In the rows, zero is written as 128.
One turn moves each row of this set onto another row. After a few examples, where does it send each row asked below?
bez: [150 137 131  93 128 156 121 100 114 115 141  96 144 118  70 100 131 121
 137 106 133  62 144 137 130]
Siv: [171 126 108  93 156 140 161 111 131  95 140  88 125  97 107 150 140 132
 113 133  97 102 137 127 163]
Val: [148 107 128  65 134 162 138 126 133 143 120 120 116 106 114 134 164 119
 120 113 132  77 142  97 125]
seri: [142 144 132 104 129 115 121 133 115 104 153 104 143 134 117 136 184  79
 126 115 122 131 127 143 144]
rik: [146 131 120  97 157 115 113 131  83 120 133 150 106 122  99 102 122 119
 145 138 136  81 124 113 146]
gal: [144 124 122 143 129 110 128 132 124 148 131 120 100 124 106 133 109 135
 128 128 104 143 124 121 163]
beniz: [122 135 141 133 123 161 140  95 155 114 136  82 124 116 109 133 121 137
 100 125 127  85 138 115 157]
kisu: [155 113 165  82 120 124 144  93 141 128 149 119 137 151 101 124 147 102
 126 128 125  80 139 133 140]
pilaf: [137 130 159  97 134 164 110 154 104 116 116 118 119 132 141 161 139 114
 119  79 136 101 136 118 131]
Teki: [143 139 168  87 154 156 116 145  95 103 119 125 117 136 135 154 137 106
 113  88 143 101 143 123 146]
Nos: [132 119 127 153 129 133 137 116 128 135 128 104 111 120 108 138 112 149
 123 136 107 138 146 119 166]
paz: [137 140 156  89 125 155 115 102  97  98 132 113 109 154 121 107 119 121
 132  92 127 109 150 120 123]
tuz: [141 110 111 148 126 119 108 116 124 107  99  93 152 140 110 118 142 116
 103 131 128  96 116 102 123]
fif: [143 142 127  90 130 111 124 134 118 125 147  87 121 123 113 147 194  81
 122 114 125 112 144 128 140]
zitu: [151 122 125 155 120 132 132 118 140 131 134 110 104 118 100 139 115 137
 119 134 117 136 150 129 170]
Vepev: [137 135 156  93 134 160 116 149  99 113 109 115 119 127 126 161 133 109
 116  70 148 104 135 124 140]
Noge: [129 151 138 115 110 115  92 117  97 129 138 118 150 126 128 110 149  96
 124 135 150  87 141 109 143]
nopu: [149 146 179  92 158 140 134 126 114  90 116 120 118 127 111 136 122 115
 104  98 148  93 146 118 172]
sazi: [133 124 105 112 120 163 124 137 112 138 102 123 124 124 113 129 145 134
 157 106 108  94 117 108 103]
Pup: [131 111 122  78 162 122 124 138 140 101 104 119 114 143 109 141 153 127
 136  91  98 117 141 104 162]
ber: [152 151 105 106 151 142 131 141  76 110 127  97 130  94  81 147 129 128
 150 126 100  99 115 122 158]
gilu: [125 135 105 112 116 135 129 146 139 123 163 118 122 136  94 119 155 130
 164 111  99 110 149 129 146]
lubaz: [163 126 122 100 154 110 129 137  97 134 137 103 156 107  83 147 141 129
 134 128 109  72  98 138 140]
kod: [131 138 134 112 127 149 124 155  96 137 117 126 117 129 138 157 148 125
 135  69 125  93 128 116 125]
gid: [151  93 121  88 120 126 133 121 120 106 115 123  97 128 116 144 103 102
  97 102 128 123 146 110 161]
ruta: [149 132 121 153 123 143 134 104 140 135 131  99 102 120 108 141 111 137
 122 132 109 131 145 128 167]
pez: [149 102 118  92 126 131 156 113 101 125 135  88 114 123 113 121 148  91
 128 101  94  76 109  87 146]
Vun: [125 126  94 110 144 118 132 102 124 111 124 125  92  78  97 131 152 124
 110 117 131  93 123 122 164]
mir: [151 128 117 100 110 106 113 141 106 120 122 137 101 124  93 125 119 108
 137 113 106 145 116 133 139]
mabo: [141 156 128 138 141 131 114 139 149 113 125 104 172 118 113 101 155 118
 139 127 131 101 143 128 155]
sim: [132 125 158 143 135 130 126 130  91  90 131 105 165 134 132 118 130  99
 137 125 123 123 135 108 162]
Basu: [129 121 128 128 128 144 120 154  97  75 134  99 128 109 115 120 116 127
 121  95  97  90 103 106 130]
Tona: [139 146 153  93 131 147 111 152  89 123 117 116 116 127 139 154 137 110
 116  70 130  94 143 117 140]
dume: [143 144 135 137 167 152 111 133  94 133 112 115 124 115 107 126 154  93
 137 131 136 102 153  91 180]
kagad: [136 130 156 116 146 154 121 105 128  94 142 103 120 108  79 100 111 135
 131 125 111 132 142 135 156]
ges: [152 103 112 146 142 111 124 121 142  99  96  82 137 118 110 128 148 108
 101 122 118 100 120 120 125]
neno: [182 124 131  87 148 118 139 122 107 136 141  94 153 123  89 132 144 121
 126 145 131  68 109 136 130]
Dalu: [180 117 145  81 143 117 134 113 113 139 134 102 152 123  82 132 152 124
 128 144 124  77 110 133 125]
magik: [140 125 131 161 126 154 132 114 145 122 129  99 109 108 103 132 116 138
 105 131 118 119 148 118 166]
kub: [171 118 130  90 147 109 140 124 118 140 135 105 159 115  87 123 146 117
 129 134 123  73 107 150 126]
Pur: [134 113 135 129 173 138 122 125  92 132 100 108 108 123 117 142 145  92
 132 133 139 107 155  90 169]
tuni: [172 116 134  85 129 117 140 112 124 137 149  96 152 142  86 125 151 113
 122 143 128  72 123 137 126]

paz moves to bez
zitu moves to pilaf
Pur moves to fif
Now find these:
beniz moves to nopu
seri moves to tuz
Tona moves to kub
Dalu moves to ruta
mabo moves to sim
gid moves to Val
rik moves to gilu
Vun moves to Pup
ber moves to mir
magik moves to Teki
lubaz moves to gal

One turn moves each row of this set onto another row. After a few examples, where does it send each row asked below?
leg: [131 114 106 102  95 132 149 129 129 105 157 117 108 121 108  99 121 137
 113]
pote: [120 123  92  68 123 110 149 140 126 120 104 123 136 112 135 110  97 104
 110]
Pufu: [148 113 125  81 116 107 115 126 143 117 161 125 113 101 116 147 131 127
 112]
peke: [104 109 132  98 126 128 116 115 131 124 107 140 108 115  90  78 101 134
  96]
Soz: [149 110 132 109 131  71 134 139 133 122 123 101 143 129 123 105 114  88
  85]
tana: [188 109 113 108 118 130 120 135 138 136 132 106 113 113  97 108 116 144
 118]
ramop: [124 123 140  89  86 100 128 141 101 152 119 130 133 105 146 126  92 138
  90]
Fiki: [143 117 107 146 113  86  75 116 141 124  91 112 133 105 107 110 117 136
  96]
godu: [ 92 112 101 105 115 147 134 133 128 129 109 116 128 112 118 126 117 118
  63]
lon: [154 105 116 134 116 130 151 116 108 103  87 133 129 106 105 146 133 129
 102]
Fifub: [143  96 130 123  94 113 136 147 116 132  88 122  88  99  83 131  92 151
  95]
nad: [158  89 139 142  96 104 117 131 142 147 104  90 133 102 125  88 106 139
 108]
koleg: [152 104 140  94  99  62 116 107 115 148 100 127 125  94 132 126 138 117
  93]
koget: [136 138 138 126 104  95 103 119 137 136 141 100 107 122 119 130 126 166
  84]
Deziz: [153 109 113 136 136  95 148 158 146  97 119 122 123  96  96 118  88 131
 106]
rafi: [154 138 114 133 114  97 125 147 153 110 112 116 114  94 100  95  86 143
 125]
tov: [116 131 113  92 138 119 139 129 114 107 109 125 109 153 104 122 134 137
  87]
Mit: [133 109 113 138 110 110 134 139 139 123 109 121 133  93  96 105 113 129
  38]
tibof: [119 127 155  96 106 113 124 124 140 160  88 136 114  86 118 135 134 120
 114]
dez: [154  77 114 110 110 102 138 131 146 159  82 109 152  81 110 119 116 136
 112]
Riz: [139  79  99  80 116  88 123 113 132 122 127 106 117  85 125 100 101 127
  65]
Ful: [124 113 119  85 104 153 127 131 132 147 110 115 120 108 113 151 119 139
  70]
ran: [121 108 114  93 119  90 112 159  96 143 119 104 133 131 107 119 152 135
  84]
buken: [145 132 142  98  96 132 121 106 144 118 123 128 109 132 124  86  96 130
 102]
vaf: [155  87 125  79  95 116 152 115 137 116 108 142 135 118 114 137  87 127
  91]
Zeteg: [100 109 123 133 115 121 110 128 141 119  96 119 121 115 131 136 110 115
 139]
Geb: [166  98 109 108 101  93 136 119 124 120  75 105 127 115  89 115 131 128
 136]
vapo: [154 111 119 129  65  86 120 128 109 120 116 110 128 115 116 128 116 128
  61]
botop: [154 132 127 107 127  67 111  91 113 134 107 119 119 116 140 125 137 126
 107]
nomer: [115 128  98  95 118 126 113  99 139 132 120 128 139 100 133 119 142 158
 113]
gunet: [ 83 111 120 123 130  69 120 135 113 125 120 115 120 118 108 122 117 140
  78]
mefi: [150 151 143 121 100  95 141 137 130 155  98 133 136 109  92 103 121 149
  80]
pul: [135 125  96 106 115  80 109 118 131 114 114 112 123 103 151 107  74 125
 117]
Kubi: [ 95 102 116  95  96  63 140 120 138 146 108 120 151 122 122 125 113 139
  93]
Goroz: [159 142  97 103 143  89 130 152 115 134 104  88 112 128 115 126 114 140
  83]
Bapi: [142  86 119 109 110  75 145 125 108 120 118 100 143 106 112 158 135 136
 112]
rabu: [133 125 125 128 127 111 111 134 144 135 106 120  98  74  92 106 150 135
 123]
rov: [117 106 121 104 128 115 167 122 165 124 105 121 107  86 104  97 117 108
  92]
fopid: [127 103 113 125 177 103 132 133 124 134  88 108 131 101 109 113 121 123
 113]

Ful moves to Deziz
dez moves to gunet
Now find these:
Geb moves to ran
pote moves to rabu
ramop moves to rov
godu moves to rafi
Bapi moves to tov
koget moves to vaf
Goroz moves to Pufu
pul moves to tibof
Fifub moves to Soz
mefi moves to Riz
nad moves to Kubi

One turn moves each row of this set onto another row. After a few examples, where does it send each row asked below?
sedev: [122 130 151 102 100 116 135 117 130 155 122 146 109 112 154 127 140 103
 112 114 145]
peg: [132 122 166 150 107 126 130 111 217 114 116 163  99 119 119 135 170  74
 134 128 189]
mesu: [125 136 207 139 137 109 113  92 196 115 123 144 100 159 118 163 166 102
 106 120 189]
bori: [152 174 160 151 110 130 143 125 165  95 156 152 120 157 104 147 134 105
 107 132 180]
Rig: [153 167 164 138  93 110 146 128 193 119 142 145 134 139 101 153 144 123
  99 134 189]
rirug: [102 169 147 119  98 118 108 117 131 145  99 126  92 125 129 139 153 113
 112 108 149]
Dibar: [145 145 179 149 158 147  97  91 176 110 126 151 119 143  99 131 158 101
 125 125 165]
Gufi: [136 138 201 152 160 126 104  94 178  99 127 153 111 154 116 146 151 108
 119 112 172]
vafal: [129 108 177 146 125 134 124 118 206  98 122 160  99 103 114 136 161  97
 123 120 192]
Fival: [108 167 153 122  94 115 111 117 129 150 107 125  91 124 134 137 159 109
 110 106 142]
Fafu: [112 145 154 103  94 122 121 116 128 159 119 130  98 110 135 134 154 109
 100 117 147]
Let: [134 126 191 133 114 108 129  92 215 136 124 156 107 148 126 153 171  80
 114 136 188]
Lalid: [105 167 146 134 100 107 120 121 133 133  99 141  91 137 153 133 141  98
 130 100 142]
Lufid: [139 121 182 156 152 142 111 110 185  87 126 162 109 120 114 130 147 105
 129 112 173]
funu: [109 145 155 100 100 123 115 115 134 160 111 132 103 109 131 138 146 118
  99 121 148]
ranor: [157 160 169 150  88 123 148 137 194 114 149 156 128 123 106 146 138 114
 102 135 174]
mutef: [120 118 192 135 115 113 125 106 213 116 120 148  93 126 117 156 172  96
 109 125 201]
tero: [117 142 153 124 101 108 135 122 138 140 111 157 103 128 168 129 127  95
 127 107 135]
Solib: [114 166 151 134  98 104 121 120 131 140 104 138  97 133 152 130 148 103
 128  96 135]
nam: [119 129 159 103 101 118 132 118 138 157 118 151 111 111 156 132 130 106
 109 119 140]
Tarug: [123 143 148 121 102 105 135 120 132 143 112 150 108 125 165 124 136 100
 129 100 137]
dul: [156 165 166 158  98 135 146 136 177 100 157 159 119 135 109 142 131 104
 107 134 169]
milut: [142 140 199 132 145 121 109  80 190 134 130 150 120 162 113 151 162  96
 109 134 174]
Luv: [139 134 159 160 135 149 111 110 193  98 118 160 107 117 103 122 163  88
 140 122 175]
sili: [149 176 159 137 107 114 143 121 176 107 146 142 128 159 100 153 142 116
 101 132 193]

Dibar moves to peg
dul moves to Rig
Lufid moves to mutef
Now find these:
rirug moves to tero
Tarug moves to Fafu

One turn moves each row of this set onto another row. After a few examples, where does it send each row asked below?
rozu: [108 141 129 125 140 149 162 126 124 186 115 138 170 125 121 133 130 145
 115 132 124 139 151 151 122 104]
gelab: [ 99 165 157  71 144 135 147 120 126 147 141 136 145 117 138 136 117 150
 119  90 154 102 113 144 107 170]
koz: [ 94 162 146 122 131 131 164 161 140 179 109 162 152 112 125 137 119 151
 100  95 132 137 144 136 130 122]
bofum: [119 144 157 153 122 137 121 138 131 132 137 135 167 120 107 110  98 155
 124  92 160 103 144 141  98 138]
ralis: [123 154 141  71 151 136 140 110 118 145 139 122 152 120 135 130 108 154
 132 107 150 101 129 156 100 144]
zito: [ 86 133 148 125 110 150 160 107 117 152 134 111 118 117 107 142 156 179
  97  92 113 104 104 168 110 117]
bizis: [112 153 130 122 141 133 160 130 152 157 139 112 157 126 108 123 140 145
 176 102 168 120 115 126 115 151]
Faza: [ 97 150 162 179 141 173 148 118 122 140 144 130 169 115 126 118 116 137
 139 106 151 141 124 147 100 141]
Ladep: [105 158 143 110  94 144 161 129  97 173 174 118 124 110 109 150 117 148
 128  82 148 150  96 159 161 104]
Gibos: [123 144 148 140 126 142 146 156 136 169 154 113 132 135  92 126 121 158
 169  76 181 132  92 136 102 146]
zipep: [109 150 134  79 138 135 152  95 127 151 153 134 149 121 116 141 126 145
 136  92 140  91 119 151  98 165]
Ver: [104 126 142 152 120 156 154 141 109 207 139 146 152 139  90 138 127 148
  92  82 142 165 117 152 105 135]
rog: [ 93 153 139 136 125 168 176 127 100 183 135 135 113 137 151 174 100 169
 112  81 133 145 105 135 119 154]
repog: [ 98 153 130  89  95 140 158 105 100 172 156 119 154 119 117 133 137 133
 114  89 152 146 112 142 164 132]
Musi: [102 146 135 133 116 129 156 121 114 139 123 124 117 106 106 114 120 201
 110  74 118 129 121 167 109  95]
sudi: [ 88 147 141 131 118 141 174 133 142 189 135 155 147 120 101 161 143 144
 117 113 110 108 131 147 129 121]
ruku: [ 98 149 146 118 109 133 155 135 123 141 108 133 116 107 121 117 130 185
  85  56 128 125 119 151 109 124]
bipit: [114 156 148 129 147 156 158 122 103 163 170 136 121 115 110 141  97 160
 143  58 153 157  88 167  84 151]
furev: [109 157 162 123 142 172 155 117  92 161 158 145 127 126 124 115  90 171
 156  83 150 153  81 166  94 143]
Pebor: [ 91 147 103 147 138 132 174  98 102 176 155 123 133 133 117 168  98 187
 126  88 127 146 125 143 116 141]
Kadep: [ 99 153 174 179 130 163 146 135 134 137 160 131 144 108 113 143 110 149
 147 108 140 106 117 157 104 124]
Merav: [102 158 151 129 151 144 153 112 100 157 179 132 127 117 100 131  90 183
 157  87 147 144  88 175  96 132]
fada: [122 154 120  86  90 127 153 118 103 164 149 125 145 115 113 127 116 143
 124  79 150 137 127 145 160 110]
mim: [101 133 155 161 128 154 130 111 126 144 151 122 179 128 104 123 127 136
 117 103 157 111 132 144  95 159]
Zede: [118 159 130 109  90 142 160 127  95 170 154 133 132 111 114 125 107 146
 130  62 152 167 109 148 156 110]
paba: [115 145 152 138 132 152 145 147 127 169 144 116 147 142 103 104 122 162
 169  90 186 146  90 132 108 152]
bak: [ 90 136 128 141 124 151 168  99 109 154 123 116 134 111 112 120 150 170
  90  65 125 158 112 159  99 132]
Fime: [ 85 143 168 129 113 173 161 124 106 153 119 119 112 117 133 125 142 182
  98  93 120 129  93 166 113 112]
zogef: [110 158 154 180 130 147 147 139 137 132 144 144 152 102 113 125  99 145
 140  73 149 130 135 143  96 136]
rolom: [ 97 147 135 108 130 147 148 122  93 175 119 128 142 151 154 139  92 185
  95 101 150 138 127 127 125 157]
maza: [ 96 135 172 141 108 166 147 155 104 200 133 157 140 146 102 124 112 172
 110 115 134 138 105 157 124 112]
bap: [103 137 138 149 121 121 144 149 115 191 148 148 148 131  72 130 103 183
 109  96 136 144 129 161 117 103]
zoku: [105 159 152 118 143 144 158 148 153 160 138 107 147 124 124 136 142 141
 163 103 174 118 103 127 118 154]
sovez: [108 159 147  83  93 140 150 131 103 167 155 116 135 115 126 144 123 142
 114  95 153 129 110 149 168 111]
minog: [126 157 143 115 139 140 152 150 150 153 129 112 145 125 123 124 127 150
 176 105 172 113 116 129 116 135]
tenu: [103 157 130 131 127 149 163 121  94 168 129 141 121 140 144 141  72 204
 138 107 129 134 122 141 129 119]
Daz: [ 96 144 120 118 109 127 159 119 113 176 142 141 122 142 120 168 101 181
 103  69 134 110 125 127 119 166]
Rego: [ 99 155 135 111 101 152 161 107  85 175 163 121 146 119 115 123 120 148
 131  93 151 170 100 153 162 112]
gize: [101 143 185 154 116 159 126 145 133 142 149 130 152 123 115 136 116 144
 117 103 156  88 120 146 104 149]
rase: [ 98 134 134 120 127 151 152  98 102 147 108 109 146 121 126 101 142 180
  92  96 128 143 124 160 106 116]
mip: [107 132 121 116 124 142 149 103  95 177 145 113 134 153 125 165 100 191
 117 122 130 103 128 147 121 130]
defez: [112 143 155 140 138 146 142 146 129 169 160 101 142 139  94 124 125 167
 171 105 181 132  88 144 111 138]

bak moves to ruku
paba moves to minog
Now find these:
bap moves to sudi
ralis moves to Merav
bofum moves to Kadep
Zede moves to sovez
rolom moves to tenu

